A =
[[ -10.8   37.7  -65.7 -127.2 -165.2  -57.5  -16.4  177.1   81.9   59.6]
 [ -36.1   37.7  -80.3 -122.7 -146.5   37.7   20.9  170.3   85.4   37.7]
 [ -16.5  166.8  -57.3 -114.2 -168.3  -59.1   -9.3  182.3   70.3   50.3]
 [  37.7  150.5  -55.8 -105.7 -127.8 -111.3   32.5  186.7   77.6   11.4]
 [ 197.6   37.7  134.4 -153.4    0.5  -68.3   -4.0  -67.5   32.0   37.7]
 [  54.3    1.2   56.3  227.7   19.9   28.1   24.3   37.7    8.3  109.1]]
Indices start at 1.
What is the entry in the top-right corner?
Answer: 59.6
The entry at row 3, column 1 -> -16.5
What is the entry in row 1 and column 3?
Answer: -65.7
What is the entry directly above 32.0?
Answer: 77.6
What is the entry directly below -168.3?
Answer: -127.8
What is the entry just left of -57.3?
Answer: 166.8
The entry in the bottom-left corner -> 54.3
What is the entry at row 2, column 2?
Answer: 37.7
The entry just left of -153.4: 134.4
The entry in row 1 and column 1 is -10.8
What is the entry directly above the smallest entry?
Answer: -146.5
What is the top entry of the column that holds the largest entry?
Answer: -127.2
What is the smallest entry?
Answer: -168.3
The entry just right of the smallest entry: -59.1
What is the entry just left of the largest entry?
Answer: 56.3
What is the entry in the bottom-right corner?
Answer: 109.1
The entry at row 2, column 1 is -36.1
The entry in row 1 and column 2 is 37.7
What is the bottom entry of the column that holds the smallest entry?
Answer: 19.9
What is the entry just right of -153.4?
Answer: 0.5
The entry just left of the smallest entry: -114.2
What is the entry directly below -67.5?
Answer: 37.7
The entry directly above 77.6: 70.3
What is the entry directly above 54.3?
Answer: 197.6
What is the entry directly below -16.5?
Answer: 37.7
The entry directly below 81.9 is 85.4
What is the entry at row 2, column 3?
Answer: -80.3
What is the largest entry?
Answer: 227.7
The entry directly below -57.5 is 37.7
The entry just right of -59.1 -> -9.3

Read these off the row that follows.
1) Which number is the 1st entry from the right?
2) Which number is the minimum?
3) Which number is the 2nd entry from the left?
4) Which number is the largest entry?
5) Which number is the first entry from the left?
6) Which number is the entry just left of the largest entry?
[ -0.6  24.1 -46.5  -7.6   0.0   0.0  30.2  -6.5 -22.1   6.6]
1) 6.6
2) -46.5
3) 24.1
4) 30.2
5) -0.6
6) 0.0

W =
array([[ 26.2, -22.8, -30.0, -47.9, -14.5,  14.7, -17.9,  29.5, -25.0,
         -8.0, -41.2,  44.8],
       [ 27.9, -43.5,   4.8, -18.6, -23.5,  34.3,  14.2,  41.2,  23.1,
        -39.1, -36.5,  26.6],
       [-39.3, -40.8,  32.6,  35.3,  30.2,  18.1,  50.7, -31.4,   3.2,
         34.5,  33.2,  42.0],
       [-26.8,  44.6,  22.8,  -1.0,  28.3,  40.0, -51.0,   9.2,  49.4,
         38.2, -49.6,  42.8],
       [  9.2, -43.2, -35.4,  22.9,  13.8,  20.2,   1.9,  46.8,   8.1,
         -5.7,  32.6,  17.2],
       [-40.3,  11.6,  35.0, -48.5,  35.5, -44.0, -49.3, -37.8, -14.9,
        -28.9, -12.2,  44.9],
       [-35.0, -13.9,  49.3,  20.9, -14.2,   9.1, -52.4, -28.5,   0.6,
        -50.5,  40.4,  20.8],
       [ 17.9, -33.8,  17.9, -22.2,  13.0, -35.7,  28.7,  45.9,  -0.7,
         32.1, -31.6, -18.3]])
Which number is the minimum?
A: -52.4
The entry just left of the largest entry is 18.1
The entry just left of -52.4 -> 9.1
Which number is the entry just left of -50.5?
A: 0.6
Which number is the entry just right of the smallest entry?
A: -28.5
Which number is the entry just left of -14.9?
A: -37.8
The entry just left of -47.9 -> -30.0

[[38 17 68 76]
 [61 63 90 19]
 [51 75 30 21]]
Rows and columns are numbered from 1.
Report the top entry of the column that holds the smallest entry.
A: 17
The entry in row 3 and column 2 -> 75
The entry directly below the largest entry -> 30
The entry at row 3, column 1 -> 51
The entry in row 1 and column 1 is 38

data =
-20.1,-14.7,18.2,25.0,9.3,34.0,-29.2,25.8,9.4,-4.9
-14.5,11.7,-3.6,-23.7,19.3,-7.6,1.8,12.1,-14.8,-8.3
11.9,6.2,15.9,10.7,29.9,27.8,32.0,26.3,-5.9,26.8
-38.3,-7.9,16.6,25.2,-5.7,35.6,10.8,-3.2,-16.6,4.1
15.8,8.8,-6.1,25.6,-4.5,-3.8,-2.9,-17.6,33.7,-1.5
-12.4,-1.4,2.6,-8.4,-2.6,-8.3,40.7,4.6,3.9,-27.7
-31.9,13.5,-7.5,-7.3,-6.8,-20.9,12.0,-0.7,11.2,20.3
-8.7,2.4,2.9,-12.2,4.3,12.5,33.2,5.1,13.1,0.9
18.7,20.9,33.8,-35.5,-35.5,-8.4,34.2,2.5,16.6,-27.5
33.1,24.2,0.7,30.8,-21.5,-5.5,-15.8,-19.9,7.0,12.9
-16.3,-17.2,-13.3,-24.8,-29.8,-11.1,17.7,-54.6,-32.3,25.9
9.9,23.3,-17.7,-17.9,28.0,21.1,-4.3,-10.3,24.3,-47.9
-4.9,-8.1,16.4,-0.8,7.3,3.6,21.2,-11.8,3.0,-37.8
-7.7,23.2,-6.1,-14.5,10.8,16.5,12.5,-3.3,-10.9,-2.3
Indices start at 1.
Read off the entry in row 1 and column 1.
Answer: -20.1
Read off the entry just left of -7.5.
Answer: 13.5
The entry directly above 27.8 -> -7.6
Read off the entry in the bottom-left corner.
Answer: -7.7
The entry in row 1 and column 2 is -14.7
Read off the entry at row 2, column 2.
Answer: 11.7
Read off the bottom-right entry.
Answer: -2.3
The top-right entry -> -4.9
Read off the entry directly below -12.2.
Answer: -35.5
Read off the entry at row 2, column 1.
Answer: -14.5
The entry directly below 9.3: 19.3
Read off the top entry of the column that holds the largest entry.
Answer: -29.2
The entry directly below the largest entry -> 12.0
The entry at row 3, column 1 -> 11.9
The entry just left of the smallest entry: 17.7
Read off the entry just right of -17.9.
Answer: 28.0
The entry just left of the largest entry is -8.3
Read off the entry at row 1, column 3.
Answer: 18.2
Read off the entry just right of the largest entry.
Answer: 4.6
Read off the entry directly above 3.0.
Answer: 24.3
The entry just left of -24.8: -13.3
Read off the entry directly below 19.3.
Answer: 29.9
The entry at row 3, column 3: 15.9
Read off the entry directly below 33.2.
Answer: 34.2
The entry directly below -7.3 is -12.2
Read off the entry directly above -10.3.
Answer: -54.6
The entry just left of 30.8 -> 0.7
Read off the entry directly below -20.9.
Answer: 12.5
The entry directly above 0.7 -> 33.8
Read off the entry directly above the largest entry.
Answer: -2.9
